array([ 204.93,  108.64,   29.59,  152.24,   79.77, -131.60,   56.17,
         21.74,  -66.14,  112.52,   91.40, -171.16,  168.32,   52.26])
The entry just right of -131.60 -> 56.17
The entry just right of 79.77 -> -131.60
Which number is the entry just right of 21.74? -66.14
Which number is the largest entry? 204.93
Which number is the entry just left of -131.60? 79.77

x = [ 41 427 101 485 411 756 381]
The entry just left of the largest entry -> 411
The centre entry is 485

Questions about the row below.
1) Report the entry just left of -0.57.
2) Report the entry just right of -0.01.
3) Report the smallest entry.
[ 0.52 -0.03 -0.13 -0.07  0.40  0.17 -0.19 -0.01 -0.57 -0.03  0.43  8.52
 -1.67 -0.06  0.06  0.99]
1) -0.01
2) -0.57
3) -1.67

Questions about the row below.
1) Read off the first entry from the right.
2) Read off the fourth entry.
3) Read off the entry just right of the largest entry.
4) Read off the second entry from the left.
5) Read off the 1st entry.
6) Read off the 3rd entry from the left.
7) Read off the 3rd entry from the right.
8) Read off the entry just left of -0.2.
array([ 11.0,  -2.3,  -2.0,   6.9,  12.3, -15.5,   1.1,  -0.2,   9.1,
        -7.0])
1) -7.0
2) 6.9
3) -15.5
4) -2.3
5) 11.0
6) -2.0
7) -0.2
8) 1.1

Read these off the matrix that follows. Counting starts at 1.
1) The maximum?
2) The entry in row 2 and column 3?
3) The bottom-right entry?
4) The bottom-left entry?
5) The entry just right of -0.85?
6) The entry in the top-right corner?
7) The entry just left of 3.25?
8) The entry just right of -6.57?
[[-1.64 -0.85  1.99 -0.88  1.14  1.05 -2.97 -1.93  1.76  0.35]
 [ 5.54 -1.71  1.53 -0.46 -2.17  2.04  1.10  3.48  1.27  0.16]
 [-0.44  4.33  1.99  3.31  4.03 -0.42 -2.16 -1.16  0.27  0.53]
 [-2.83 -2.14 -0.76  4.57  2.38  4.50  0.69 -6.57  1.76 -0.76]
 [-2.23 -0.42 -0.76  0.38 -0.10 -2.88 -0.53  0.38  3.25 -1.31]
 [ 0.16  0.45 -4.43  3.31  1.55  1.55  0.29  3.48  0.27  1.64]
 [-2.23  0.02 -0.30 -0.46  1.96  3.02  1.92  3.48  2.76 -0.02]]
1) 5.54
2) 1.53
3) -0.02
4) -2.23
5) 1.99
6) 0.35
7) 0.38
8) 1.76

Questions about the matrix below. Rows and columns are numbered from 1.
1) What is the entry in row 1 and column 3?
2) What is the top-left entry?
3) What is the bottom-left entry?
4) What is the entry at row 2, column 3?
5) What is the entry in row 1 and column 2?
6) What is the entry just right of 90?
7) What is the entry directly above 97?
8) What is the entry directly above 230?
154	50	156	174	85	162	118	173
81	207	168	193	188	88	177	78
154	196	171	230	127	167	146	97
67	71	94	224	73	90	49	111
1) 156
2) 154
3) 67
4) 168
5) 50
6) 49
7) 78
8) 193
